In the rows, 128 means zero.
Y: 3 groups of rows, each row roughly a mix of its group's hidden directions
Y (101 x 10)
[[107 154 139 129  93 141  89 154 113 105]
 [122 113 141 115 109 157  71 111 138 119]
 [128 135 151 129 155 113 170 114  93  99]
 [120 107 148 170 117 136  82 118 109 117]
 [173  86 156 127 138 127 152 123 115 116]
 [ 96 122  79 144 157 108 145 137 131 144]
 [ 96 130  79 121 128 129 168 127 143 147]
 [101 141 112  94 123  90 161 132 104 116]
 [113  98 155 127 148 123 157 113 122 175]
 [177 109 120 125  98 150  97 117 126 113]
 [152 141 117 152  92  98  89 112 137 135]
 [ 95 111 142 100 147 115 132  81 114 113]
 [124 161 114 101 109 113 174 148 144 116]
 [ 81 123 142 138 148 124 175 128 126 149]
 [139 106 113 109 119  80  88 127 140 111]
 [122 145 106 161 170 127 156 131 104 104]
 [119 113 126 134 107 106 116 161 160 173]
 [116 131  91  95 124  82 129 142 147 110]
 [173 114 120 145 138 149 135 157 158 153]
 [141 174  95 140 136 129 131  86 118 140]
 [ 92 123 119  78 123 100 131 100 123 137]
 [103 141 116 156 138 129  73 116 115 148]
 [121 122 112 132 141  86 138 108 176 151]
 [107  96 150 120 129 131 123 101  75 130]
 [133 111 129 123 140  88 110  80 158 131]
 [146 133 171 144 158 124 131 123  81 131]
 [103 165 158 129 152 145 166 140 114 125]
 [140 125 135 145 102 172 172 118 114 142]
 [146 147 122 150  94 179 111 117 124 139]
 [ 96  98 159 113 124  84 118 110 123 135]
 [158 118 157 143 110 147  91 137  98 107]
 [112  95 119 160 170 122 118 116 101 148]
 [183 132 122 107 153 149 124 124 157 137]
 [138  86 149 123 115 109  90  95 116 122]
 [140 125  86 141 160 133 170 149 142 131]
 [107 117 118 106 113 104 134 129 115 187]
 [156 147 112 101 117 129 131  79 142 154]
 [183 133 119 115 156 128 134 145 109  99]
 [179 118 134 122 160 166 127 117 140 121]
 [150 139 141 149 178 103 136 139  96 131]
 [117 103 148 138 100 110 105 165 154 154]
 [151 147 180 137 156 130 122 128  94 125]
 [103  84 142 145 154 142 128 105  98 145]
 [112 129 165 131 165 140  87 118 101 128]
 [126 139 155 115 131  94 144 121  73 121]
 [164 130 128 140 102 134  87 104 152 104]
 [153 108 126 103 153 123 171 128 166 134]
 [139 127 110 111 108  93 122 149 160 169]
 [108 144 142 137 135 142 164 182 122 142]
 [154 147 120 125 138 159 122  96 125  80]
 [133 132 109 174 136 160 160 158 139 133]
 [117  74 163 140 143 139 131 110 107 119]
 [ 87  92 118 140 136 144 112 164 118 148]
 [111 118 123 122 102 134 101 151 154 177]
 [151 149 152 157 123 147 109 134 160  91]
 [131 160 100 118 149 161 136  93 105 111]
 [160 123  87 134  96 118 104 131 152 150]
 [186 140 104 151 144 150 125 142 129 123]
 [148 105 157 117  97 156 170 117 120 122]
 [138  92 131 157 164 118 156 139 156 142]
 [171 154 114 106 119 125 158 142 105 104]
 [142 146 161  92  90 138 121 120 107 104]
 [156 117 119 140 125 133 109  72 138 156]
 [102 141 108  97 120  78 110 127 109 115]
 [138 143 116 131 158 156 140  91 101  93]
 [139 124 169 119 122 117 148 161 173 124]
 [160 102 156 121 108 137  86 132 102 121]
 [130 144 104  95 145 178 137 139 127 101]
 [131 151  95 140  82 141 104 142 103 116]
 [143 180 145  96 138 101 111 133 144 126]
 [ 81 167 110 118 123 132 150 124 105 108]
 [148 159 189 127 111 126 123 126 116 125]
 [106 109 164 157 131 156 101 139 112 103]
 [128 124 108 151 157 172 158 105 129 107]
 [173  87 128 146 115 129  98 121 143 139]
 [103 137 146 115 131 100 156 119  77 141]
 [ 94 163 131  91 120 133 147 157 105 126]
 [133 128 167 135 112 132  93 130  87  98]
 [156 124 160 152 123 107 125 122 125  77]
 [155 129  84 169 132 103 110 112 134 125]
 [ 88 151  89 136 117 143 163 142 117 127]
 [ 75 112 138 148 147 114 163 113 126 124]
 [117 130 121 148 111 151  92 127 179 144]
 [127 109 158 173 134 123 121 152 163 149]
 [159 125 147 100 125  89 167 118 145 126]
 [130 160 158 131 104  96 136 142 152 163]
 [132 144 110  94 147 106 181 126 128 143]
 [140  96 113 158 134 179 149 137 118 128]
 [157 145 154 116 140  87 101 124 160 137]
 [106 109 109  99  78 112 122 118 153 121]
 [126  87 112 148 177 109 109 128 132 135]
 [105 126 149 167 122 140  93 130  92 109]
 [ 84 116 134  84 127  98 142 117 123 145]
 [126 180 102 100 132 151 145 142 146 126]
 [ 94 158 140 132 161  96 147 149 146 139]
 [ 85 148 112 112 132 136 138 131  93 166]
 [140 107 147 157 169 142 115 116  90 139]
 [104 140 152 111  94 132  79 115 143 124]
 [132 110 142 102 121  84  95  95 139 134]
 [142 157  82 113  92 132 102 118 123 122]
 [136 149 106 161 140 149 125  90 127  90]]
one row of each group, then the others: which group is each in?
[129 126 148  87 117 168 117  99 111 105] => <62>
[110 127 103 138 100 131 149 176 127 160] => <112>
[174 171 129 136 124 150 124 149 151 121] => <82>

[122 117 139 165 161 121 144  96  90 130] => <62>
[ 98 148 142 148 125 171 102 155 142 140] => <62>
[172 151 142 118 127 114 152 102 164 124] => <62>
[125 142 192 112 107 124 105 120 128 121] => <82>
[126 152 107 132  83 156 120 131 168 134] => <82>
[116 144 179 111 132 146 159 123  97 122] => <82>
[161 106 133 106 106 151  86 118 137 103] => <82>
[ 96 138 102 162 134 125 140  87 129 100] => <112>
[112 133 168 125 154 122 175 119 102 135] => <62>
